In the rows, 128 means zero.
The same turns and mirrors carry the whole set onto itself, and each row onto the other rows of its family. Which rows share a family with each named row? Give them in list order.
These 30 rows form 5 families of 6 rows each.
K619: [ 97 129 147 130 119 146 134 117 118 128 156 131 145]
K783: [161 102 123 115 116 101 162 127 123 160 144 136 123]
K980: [118 115 106 165 133 113 143 145 106 134 139 118 106]
K591: [124 126 137 108 117 159 151 109 125  93 126 131 127]
K854: [136 112  99 151 131 120 154 140 110 112 121 117  95]
K747: [127 144 123 106 142 128 142 149 162 151 119 138 123]
K794: [125 145 126 100 144 136 144 140 159 147 108 132 120]
K697: [115 130 134 134 114 134 138 134 128 124 169 145 150]
K597: [155 101 133 100 121 121 168 106 115 150 116 123 109]
K142: [162 129 150 132 118 150 125 110 123 112 125 130  88]
K824: [129 145 122 102 142 131 145 146 161 146 113 137 121]
K395: [142 104 135 120 120 103 155 122 116 175 148 131 127]
K994: [141 126 122 113 112 146 154 126 134  88 139 141 133]
K672: [169 132 141 148 112 129 119 135 130 126 157 145 104]
K532: [107 115 115 162 136 121 142 135 100 137 131 110 103]
K686: [115 146 131 107 145 133 139 143 156 158 116 132 123]
K963: [111 115 115 154 137 128 146 127  99 127 116 106  95]
K271: [148 134 153 155 116 130 111 128 123 141 162 139 108]
K115: [132 114  98 159 130 113 149 148 111 122 133 121 102]
K35: [102 128 149 118 121 158 142 105 117 113 135 125 134]
K616: [135 133 163 149 121 142 110 114 116 143 148 130 101]
K240: [175 130 139 137 112 138 126 125 130 111 138 140  94]
K746: [131 103 144 116 123 113 154 110 109 176 136 122 121]
K684: [143 131 163 137 121 151 117 104 116 128 130 125  92]
K236: [166  99 123 105 117 111 169 119 121 148 128 132 114]
K280: [125 113 107 148 135 128 152 130 104 115 113 109  92]
K118: [120 145 127 108 144 129 140 148 159 157 121 136 126]
K204: [137 102 144 106 124 122 161 101 108 164 120 118 113]
K586: [117 145 131 103 145 135 141 139 156 153 110 131 120]
K807: [136 127 121 126 110 134 147 138 137 104 161 149 145]

Which other rows belong to the same family as K115? K980, K854, K532, K963, K280
Which other rows belong to the same family as K684? K142, K672, K271, K616, K240
Which other rows belong to the same family as K783? K597, K395, K746, K236, K204

The same turns and mirrors carry the whole set onto itself, and each row onto the other rows of its family. Which rows share a family with each named row? Give them in list order.
These 28 rows form 7 families of 4 rows each.
K680: [114 151 131  79 140 126 143  93 130 116 100 100 136 150 133]
K444: [147 165 135 108 166 124 141 113 141 143 101 132 118 143 136]
K84: [115 141 136  87 145 137 145  94 124 121  95 114 136 151 142]
K838: [133 159 141 108 164 138 133 123 147 137  87 131 124 144 133]
K382: [113 121 131 118  94 104 124 137 124 116 154 118 115 119 103]
K76: [128 123 135 147  98  98 128 154 145 142 143 124 135 137 128]
K316: [108 118 126 122  90 117 119 134 128 120 151 117 113 118 108]
K46: [112 148 140  98 156 135 143 104 132 109  90 117 138 145 133]
K429: [124 126 128 142  95  91 119 143 142 150 138 132 147 135 126]
K803: [124 115 133 119 102 105 123 142 117 116 150 116 107 116 109]
K689: [117 118 137 116  92 120 127 135 114 126 146 117 105 113 108]
K8: [145 167 139 111 167 132 143 128 136 143 100 129 130 146 127]
K974: [121 150 131  83 151 125 152  97 135 112  99 114 138 147 132]
K911: [120 150 130  85 148 138 151  98 141 119  97 107 132 144 138]
K645: [141 168 133 105 163 130 150 123 151 139 100 121 135 144 133]
K197: [117 147 129  92 146 135 146  88 134 113  97 106 120 150 129]
K663: [144 171 130 104 156 118 140 132 147 150  99 129 129 150 132]
K750: [113 125 128 111  92 108 121 127 119 120 144 108 109 117  98]
K456: [117 123 130 146  99 102 119 146 142 137 149 128 143 130 121]
K152: [124 119 134 138  93  98 113 140 145 143 150 131 139 131 127]
K94: [146 165 133 100 161 126 140 117 153 143  98 128 128 145 134]
K56: [114 114 135 117  89 114 128 130 126 115 147 102 109 124 113]
K793: [128 109 135 138  97  95 116 140 135 138 145 126 141 132 138]
K715: [111 120 147 127  96 112 131 144 124 117 144 115 114 108 110]
K432: [142 163 130 121 161 122 146 122 151 142  96 131 132 155 133]
K518: [122 118 145 146  99 102 125 143 131 145 144 127 152 132 129]
K507: [117 116 148 144  91 108 122 144 143 141 138 126 136 119 134]
K164: [121 147 134  92 152 122 152  90 126 113 100 116 135 147 142]

Which other rows belong to the same family as K663? K680, K429, K750
Which other rows belong to the same family as K46? K838, K715, K507
Which other rows belong to the same family as K645? K316, K911, K456
Which other rows belong to the same family as K689? K84, K8, K518

The same turns and mirrors carry the whole set onto itself, and each row onto the other rows of its family. Which rows share a family with each named row? Give them in list order.
These 32 rows form 4 families of 8 rows each.
K306: [141 105 136 156 123  99 129 121 114 128 148 145 138 145 116 125 118 116
 137 108 125 110]
K892: [148 113 155 145 103 126 130 120 140 101 155 108 128 146 102 126 119  90
 147 101 132 174]
K602: [124 113 138 141  99 111 147 115 133  87 134  90 133 141 107 148  98 114
 123 126 119 153]
K509: [113 121 139 137 104 105 141 119 133  84 147 101 119 150 108 137 104 122
 119 105 147 142]
K100: [110 157 142 101 117 141 157  96 149 115 151  99  97 117 115 145 138 153
 131 125 100 168]
K364: [155 115 152 126 121  90 141 111 120 110 106 119 155 102 104 132 127 117
 114 116 122 144]
K623: [102 141 113 148 135 126 145 127 117 115 150 153 104 117 117 119 150 163
 121 119 106 132]
K828: [119 147 121 132 142 128 153 105 124 129 145 146 102 113 111 134 153 158
 117 133  91 126]
K357: [147 109 139 157 118  90 131 105 120 125 149 151 144 122 107 119 122 104
 125 124 135 129]
K761: [149 123 156 109 130  84 134 108 130 116 120 130 144 113 106 122 122 118
 111  95 148 147]
K398: [162 124 154 138 128  91 130 112 116 112 131 146 146 110 104 118 127 107
 116 116 147 144]
K931: [158 108 156 132 112 129 137 127 132 110 127  98 142 143 109 139 113  96
 148 107 104 170]
K835: [132 144 145 112 127 130 146 104 122 135 161 152 136  83 132 110 159 165
 133 130 109 148]
K646: [159 131 157 108 121 102 136 103 126 113 108 140 150 109 104 123 121 118
 110 108 144 159]
K216: [127 151 150 116 123 169 147 128 129 108 177 123 112 129 137 128 133 153
 151 132 104 175]
K923: [146  97 129 161 118 101 138 116 115 124 127 133 149 128 106 132 125 112
 129 120 101 122]
K758: [131 152 148 125 127 163 145 124 128 121 157 109  97 139 124 143 145 146
 158 124  83 153]
K605: [158 110 160 133  98 144 128 119 135 122 137 119 141 147 110 124 127  99
 160  92 116 168]
K631: [154 110 165 122 111 123 125 123 137 122 146 108 136 150 116 126 119 100
 158  84 125 162]
K258: [140 146 142  92 121 138 128 109 134 142 137 149 141  89 132 113 157 151
 148 121 103 153]
K552: [109 147 136 106 118 154 157 107 148 110 178 121 108 120 126 127 129 150
 134 129 108 187]
K120: [134 146 159  99 123 120 134 105 130 149 139 136 135  85 132 115 157 154
 150 109 109 160]
K873: [126 145 132 120 115 173 129 133 130 119 161 133 117 139 139 129 133 145
 166 131  92 155]
K521: [107 144 104 130 126 137 138 119 122 110 145 158 115 110 123 119 147 163
 118 133 105 129]
K956: [145 154 155 103 137 127 143 100 125 148 136 135 124  94 124 132 160 156
 139 128  94 139]
K729: [137 107 127 163 110 114 134 111 114 127 144 156 142 145 114 127 111 116
 133 126 119 115]
K538: [132 124 154 144  93 114 134 116 134  85 156  97 127 140 108 134 108 106
 134 118 148 160]
K64: [ 98 154 132  97 123 127 155 105 152 111 151 118 100 115 120 133 120 149
 121 122 120 185]
K476: [113 127 138 141  87 117 143 110 132  77 135 104 126 139 105 136 107 127
 114 116 146 147]
K436: [130 149 150 127 128 157 132 140 121 131 165 128 112 142 142 133 128 145
 172 124  96 160]
K87: [106 154 126  86 112 146 145 106 154 101 145 121 111 111 122 130 128 150
 124 128 116 180]
K852: [123 141 125 131 139 136 149 116 119 121 161 163 120  97 121 110 160 162
 119 126 104 144]

Which other rows belong to the same family as K521? K306, K509, K761, K631, K258, K873, K87
Which other rows belong to the same family as K729? K623, K646, K605, K120, K64, K476, K436
Which other rows belong to the same family as K852? K892, K357, K398, K835, K216, K552, K538

The same turns and mirrors carry the whole set onto itself, and each row onto the other rows of its family. Which rows share a family with each named row? Give them in list order.
These 20 rows form 5 families of 4 rows each.
K453: [147 138  92 125 137 115 154 139 125 146 147  97 143]
K45: [115 107 113  96 120 116 164 117 124 123 138 152 113]
K722: [142 144  99 140 117 108 131 146 139 141 134 106 152]
K929: [136 141  98 124  95 118 175 124 126 126 129 111 146]
K31: [ 82 149 123 110 117 150 166 158 122 138 128  98 113]
K959: [112 145 124 111 140  98 119 113 131 127  93 110  97]
K23: [ 92 145 120 116 104 148 163 148 142 135 120  95  90]
K711: [ 88 147 124 112 117 158 159 151 126 154 128  96 118]
K731: [ 79 138 142  98 100 135 130 145 142 145 115 122 110]
K512: [ 87 147 116 126 108 159 153 154 133 125 121 101 118]
K741: [115 109 116 105 102 112 150  99 117 131 137 140 127]
K494: [110 138 130 110 147  93 120 135 124 149  99 123  91]
K2: [152 139 112 141 134 108 144 144 124 127 131  98 143]
K339: [110  99 113 100 119 113 165 123 119 131 146 142 104]
K450: [ 95 145 127 111 143 100 104 134 140 147 110 108 105]
K181: [102 110 109 104 116 126 160 115 117 142 133 157 125]
K455: [148 145 110 131 124 113 139 152 134 141 138 109 156]
K653: [107 155 124 112 136  91 118 125 129 133  90 117 103]
K733: [117 118 112  97 145  91 147 119 108 143 145 127 142]
K480: [117 153 113 107 147 115 135 157 151 128 108  93  91]

Which other rows belong to the same family as K711? K722, K959, K339
Which other rows belong to the same family as K733? K929, K731, K480
Which other rows belong to the same family as K181? K512, K494, K2
Which other rows belong to the same family as K31? K45, K455, K653

The same turns and mirrors carry the whole set onto itself, and each row onto the other rows of its family. Which rows share a family with each named row? Give them in list order.
These 16 rows form 4 families of 4 rows each.
K668: [142 111 113 124 111 112 134 149 133 134 102 125 119 145 142 119 102 155
 132 171 153 152 107  87]
K266: [107 127 119 109 160 134 144 169  82 136 118 143 152 168 141 129 125 132
 130 141 129 121 156 131]
K359: [110 100 129 127 162 123 119 112 122 113 102 110 150 127 104 117  87 154
 144 145 169  94 157 125]
K767: [119 115 118 104 134 125 122 173  80 134 118 150 158 151 147 111 129 137
 116 146 121 123 161 127]
K979: [149 140 109 112 124 128 127 143 135 151 101 117 158 134 143  96  98 148
 149 163 157 145 119  94]
K625: [120 130 129 119 128 123 129 133 154 136 106 126 149 149 135  86  92 160
 144 168 141 166 119  88]
K740: [106 108 118 134 117 127 111 160 151 128 108 156 134 129 129 144 129 165
 179 136 105 107 133 148]
K583: [126 104 131 126 156 135 128 132 140 123 101 121 119 145 104 109  80 144
 176 155 159  99 175 122]
K503: [ 94 116 123 115 110 137 119 142 164 130 111 166 140 137 121 130 130 172
 179 137 126 127 125 141]
K350: [ 86  91 119 135 110 122 130 151 143 138 102 167 113 130 123 144 139 163
 160 142 137 110 149 142]
K144: [112  94 119 134 109 118 102 160 138 121 112 150 109 138 129 153 135 162
 161 139 120 120 125 145]
K198: [104 105 131 143 160 111 128 111 138 126  98 106 145 141 104 114 101 143
 171 160 157  90 154 123]
K14: [113 106 147 136 173 118 133 132 140 143 109 104 138 158 109 127 105 142
 170 155 157  95 159 136]
K289: [110 115 116 111 145 125 114 148  76 120 114 142 165 131 134 107 132 143
 106 140 130 135 149 124]
K879: [ 86 128  94 119 130 124 124 151  82 127 111 135 162 144 162 128 120 149
 120 140 124 126 144 127]
K368: [127 124 123 128 124 105 124 144 138 133  98 132 134 146 142  91  91 149
 130 177 159 155 124  81]

Which other rows belong to the same family as K767? K740, K198, K368
Which other rows belong to the same family as K359? K668, K266, K503
Which other rows belong to the same family as K350? K979, K583, K879

The same turns and mirrors carry the whole set onto itself, and each row onto the other rows of its family. Which rows share a family with each named row? Give them in list order.
These 32 rows form 4 families of 8 rows each.
K466: [127 129 156  95 128  88 141 161 113 116  97]
K656: [132 136 145  82 166  79 130 172 114 101  90]
K839: [146 140 108 100 128  95 145 187 108 104 120]
K603: [155 158 106  92 149 123 125 169 137 114 148]
K34: [148 151 114  96 119 112 134 195 105 117 124]
K486: [117 160 105 140 137  95 112 184 134 104  95]
K370: [161 160 129  71 144 102 148 172 132 118 131]
K385: [117 180 124 118 150  88 103 189 162 107 118]
K42: [127 130 158  86 168 109 111 140 133 115 108]
K948: [104 163 149 125 121 101  99 184 139 123 104]
K867: [133 166 145 101 134 120 119 148 163 134 137]
K463: [151 169 114  95 137 132 112 179 133 126 145]
K551: [146 143 104 109 130 100 145 176 106 107  99]
K27: [126 172 148 106 128 127 102 165 156 136 131]
K950: [148 178 136  87 127 100 142 173 156 126 134]
K779: [131 151 104 118 179 116  97 162 134 100 107]
K594: [111 153 113 132 143  89 103 194 131  95 108]
K868: [117 145 151  92 177  81 105 167 136 101  92]
K445: [133 133 162  79 159 118 110 153 113 123 105]
K629: [127 142 116 106 184 110  91 167 131  97 119]
K89: [161 159  96 100 150 125 130 162 130 114 128]
K132: [135 135 152  89 121 103 137 174 102 125 101]
K707: [129 134 149 104 132  96 138 149 117 119  80]
K425: [113 165 137 107 176  89  93 175 154 101 107]
K107: [131 140 146  99 171 116 111 133 136 118  94]
K964: [117 166 140 129 115 100 126 159 152 128  98]
K648: [111 151 122 124 150  99  89 197 118 102 102]
K748: [142 168 134 103 138 127 124 139 159 134 123]
K413: [128 186 130 109 124  91 125 186 162 120 127]
K505: [107 162 148 127 114  91 118 172 153 122 110]
K477: [129 138 129  96 178 118  86 173 114 106 111]
K246: [152 143 130  71 156  88 146 176 112 104 111]

Which other rows belong to the same family as K839? K466, K603, K42, K867, K594, K629, K505
Which other rows belong to the same family as K445? K34, K948, K463, K27, K132, K648, K477
Which other rows belong to the same family as K748? K486, K551, K779, K89, K707, K107, K964

